Here are some points:
tensor([-19.,  41., -58., -47.,  80.,  21.,   7.,   0.,   4., -43.,  71.,   9., -10., -34., -41., -47.])
tensor([  22.,  -27.,   46.,   26.,  -63.,   22.,   15.,   -4.,  -33.,  -26., -127.,  -37.,   75.,   38.,    1.,   79.])
tensor([-41.,  36., -15.,  -5.,  50.,  -4.,  -7., -12.,  32.,  16.,  25.,  39., -26., -63.,  10., -11.])
tensor([-18., -18., -37.,  18.,   2.,   3.,  31.,   3.,  21.,  36.,  28.,  53., -39.,  -3.,  40.,  14.])
tensor([   7.,   23.,   25.,   91.,  -26.,   19.,    1.,  -36.,  -17.,   22., -119.,   -5.,    8.,  -62.,   27.,   29.])
tensor([-35.,  17., -40., -35.,  45., -10.,  26.,  24.,  26., -20.,  57.,   6., -36., -16.,   3., -41.])
tensor([-12.,  49.,   1., -62.,  75.,   1.,   8., -29.,  44., -40.,   8.,  32., -20., -36., -17., -35.])
tensor([-80., -82., -91., -20.,  22.,  44.,  42., -21.,  25.,  61., 127.,  66., -74., -46.,  44., -80.])
tensor([-27.,  -7.,   3.,   0.,   1.,  17.,  -9.,  11., -21.,  24.,  -7.,  10.,  -2., -52.,  14., -19.])
tensor([ 78.,  -1.,  38., -42.,  23.,   4.,  36.,  11., -32., -28., -65.,   4.,  16.,  72.,  -1.,  42.])
tensor([ 20.,  87., -45., -20., 127., -19.,  31.,  48.,  11., -30.,  22.,  20., -31.,  25.,  -5., -62.])
tensor([-34.,  33.,  -7.,  -3.,  36.,  16.,  60., -14.,  19.,  16.,  24.,  42., -47., -29.,  29.,  -2.])
tensor([  63.,  103.,  -24.,   -6.,   61.,   -7.,  -49.,    0.,   -5.,  -48., -118.,  -15.,   32.,   21.,  -37.,   18.])
tensor([  7., -18.,  14.,  24., -22.,  -8.,  40., -32., -35.,   1., -16., -12.,  25., -11.,  18.,  26.])
tensor([-18.,   1., -36.,  -5.,  45.,  23.,  44., -15.,  26.,  12.,  54.,  14., -72.,  15.,  26.,   4.])
tensor([-127.,  -11.,  -58.,   54.,  -19.,    6.,   82.,  -46.,   93.,   80.,   82.,   82., -127., -127.,  127.,  -73.])
tensor([ 52., -37., -33., -63.,  76.,  29., -29.,   0.,  -2.,  16.,  86.,   3.,  -3., 127., -42.,   9.])
tensor([ 30.,  53., -18.,  -6.,  42.,  24.,  38., -46.,  11., -36., -54., -17., -20.,  40.,   8.,  34.])
tensor([ 18.,   0.,  -4., -40.,  22., -13., -42.,  65.,  -3., -71.,  15., -59.,  10.,  44., -55.,  34.])
tensor([-22.,  68.,  32.,  -2.,  38., -29.,  32., -36.,  35., -15., -13.,  33., -37., -85.,  27., -31.])
tensor([-30., -79., -41.,  -9.,   2.,  10., -21., -26., -29.,  33., 108., -11.,  -7., -37.,  30., -37.])
10 more points follow, each with its number after it:
tensor([  6., -54., -35., -13.,  -9.,  14., -25.,  15., -66.,  27.,  59.,  -1.,  65.,  65., -43.,  16.]) 0
tensor([  6., -47.,  -4., -64.,  11., -38., -19.,  48., -16.,  -3.,  66., -46., -10.,  60., -35., -35.]) 1
tensor([-27.,   1.,  58.,  14., -68., -31.,  48.,   3.,  30., -27., -53., -28.,  15., -27.,   6.,   5.]) 2
tensor([ 34., 107., -79., -43., 127.,  10., -65.,  80.,   8., -11.,  58.,  54., -23.,  -7., -93., -54.]) 3
tensor([ -35.,    9.,   45.,   55.,  -73.,  -35.,   35.,  -32.,   26.,  -32., -105.,  -28.,  -29., -105.,   41.,    7.]) 4
tensor([  0.,  50.,  14., -23.,  50., -19., -44., -24.,  42.,  -6., -10.,  34., -19.,  -6., -31., -25.]) 5
tensor([ -6.,  -9., -20., -11.,   7.,  24.,  21.,  21.,  -9.,   9.,  17.,  -6.,  -1.,  -1.,   4.,  -8.]) 6
tensor([-29., -76.,   1., -34., -44.,   5., -57.,  10., -30.,  67.,  94.,  16., -10.,  76.,  36.,  -5.]) 7
tensor([ 17., -97., -15., -18., -49.,  12., -63.,  -3., -41.,  34.,  35., -56.,  34.,  38., -17.,   0.]) 8
tensor([-20.,  87., -13.,   4.,  35.,  44.,  50., -25.,  17., -33., -52.,   7.,  -1., -58.,   4.,   0.]) 9
Which of these numbered points is nearest to each point below, ignoring the 3 directions in which the first points spread most? Its number follows each.
tensor([  -1., -127.,  -79.,  -46.,  -36.,   21.,  -66.,   47.,  -53.,   93.,  127.,   16.,   -6.,  123.,    1.,   20.]) > 7
tensor([  7., -55.,  19.,  12., -56.,  16.,  53.,  32., -49.,  17., -33.,  -1.,  20.,  -6.,   4.,  22.]) > 6
tensor([ -67., -127.,  -34.,   47., -127.,   71.,   -2.,    5.,  -76.,  127.,  127.,   39.,   -7.,   95.,   82.,   91.]) > 7
tensor([ -57.,  -28.,  -19.,    2.,   -2.,   49.,   28.,  -60.,   31.,   43.,   61.,   55.,  -75., -105.,   89.,  -16.]) > 9
tensor([  29.,  -77.,   91.,   73., -127.,   -5.,   16.,  -47.,  -47.,  -20., -127.,  -63.,   52.,   -3.,   46.,   90.]) > 4
tensor([  85.,   53.,  -20.,   25.,   25.,    9.,  -84.,   56.,  -31.,    5.,  -55.,    3.,   81.,   51., -105.,   58.]) > 3
tensor([ 53.,  -8., -20.,  45., -21.,  28., -90.,  39., -40.,  26., -29., -14.,  64.,  67., -78.,  50.]) > 3
tensor([  55., -118.,   70.,   45., -118.,  -24.,  -14.,   -1.,  -98.,   10.,  -66.,  -64.,   79.,   88.,    2.,  103.]) > 1
tensor([  44., -115.,   27.,   70., -127.,   -5.,  -50.,   -2.,  -64.,   38.,  -88.,  -54.,   50.,   48.,   17.,   77.]) > 8
tensor([ 41.,  88.,  -9., -14.,  35., -30., -43.,  33.,  21., -37., -43., -20.,  19.,  17., -89.,  -2.]) > 8
tensor([ -9.,  25., -20., -53.,  69., -32., -30.,  10.,  25., -14.,  72.,  -8.,   1., -19., -25., -22.]) > 8
tensor([-73., -45.,  18.,  10., -26.,  -2.,  45.,  -4.,  50., -16.,  49.,   4., -73., -83.,  90., -17.]) > 4
tensor([ 21., -20.,  -8., -28., -20., -10., -12.,  68., -18., -24.,  -6., -32.,   1.,  57., -68., -17.]) > 1
tensor([  -4.,   10.,  -48.,   33.,    4.,   13., -104.,   -7.,  -10.,   34.,   46.,   27.,   31.,    1.,  -69.,    1.]) > 3
tensor([-31., -48., -31.,  -7.,  -7.,  37.,  39.,  -5.,  11.,  55.,  84.,  34., -71.,  19.,  41., -32.]) > 6
tensor([ -5., -36.,  -8., -56.,  55., -48.,  -2.,   7., -53.,  18., 114., -43.,  -8.,  83., -12.,   1.]) > 1
tensor([ 70., -55.,  76., -38., -44.,  10., -29.,  69., -50., -27., -44., -74.,  47., 127., -27.,  49.]) > 1
tensor([ -47.,  108.,    4.,   50.,   22.,  -11.,   18.,  -54.,  105.,   -4.,  -44.,   74.,  -36., -127.,    1.,  -52.]) > 5
tensor([-43.,  93., -27., -29.,  74., -19.,  50.,   3.,  75., -58.,  45.,  -3., -70., -93.,  20., -55.]) > 4
tensor([ -9.,   7.,  34.,  33., -54., -16.,  10., -48.,  33., -21., -49., -55.,   1., -30.,  16.,  30.]) > 4
tensor([ 19.,  47., -39.,   1.,  20.,  45.,  -1.,  40.,   2.,   5.,   8.,  51.,  -2.,   4., -26.,   7.]) > 3
tensor([ -92.,  -47.,   42.,   25., -114.,   28.,   82.,  -56.,  -22.,   14.,   -9.,    2.,  -27., -112.,  124.,   20.]) > 9
tensor([ 26., -41.,  -8., -25.,  23.,   5., -59.,  -4.,  -5.,  36.,  72.,   7.,  33.,  46., -74., -10.]) > 5
tensor([ 29., -59.,   6., -42.,  18., -29., -68.,  23.,  -9., -40.,  47., -48.,  45.,  50., -57.,   2.]) > 8
tensor([-15.,   0.,  47.,  45.,  -7.,  10., -14., -52.,  20.,  69.,  17.,  57., -21., -76.,  56.,  18.]) > 5
tensor([-14.,  13.,  -8.,  19.,  -8.,   4., -12., -61.,  30.,  43.,  27.,  32.,  -9., -49.,  33.,  -2.]) > 5
tensor([ 22.,   0., -34.,  38., -44.,  42., -37., -22.,  30., -30., -83.,   8.,  11., -28.,   5., -17.]) > 8
tensor([ -1.,  19.,  17., -81.,  37., -23., -32.,  42.,  -5., -38.,  43., -41.,  13.,  78., -72., -11.]) > 1
tensor([  69.,   64.,    8.,  -54.,   35.,  -29.,  -52.,   33.,   -6.,  -91.,  -36.,  -47.,   53.,   74., -100.,   -1.]) > 8
tensor([ -26.,   95.,   19.,   21.,   25.,  -40.,   22.,    5.,   54.,  -75.,  -76.,   28.,  -12., -127.,   12.,  -55.]) > 4
tensor([  9., -18.,   4., -66.,  44., -47., -24.,  22.,  -6., -35.,  74., -49.,  23.,  66., -23.,   6.]) > 1
tensor([ 83.,   3.,   8., -62.,  34.,  15., -44.,  21., -68.,  14.,   3., -14.,  26., 127., -47.,  57.]) > 7
tensor([-33., -92., -20.,  -2., -36.,  37., -29., -21.,  -3.,  76., 108.,  32., -24.,  -3.,  41.,  -3.]) > 5
tensor([ 36., 103., -84., -49., 127., -45., -30.,  15.,  26., -59.,  37.,  14.,  28.,  26., -94., -54.]) > 0
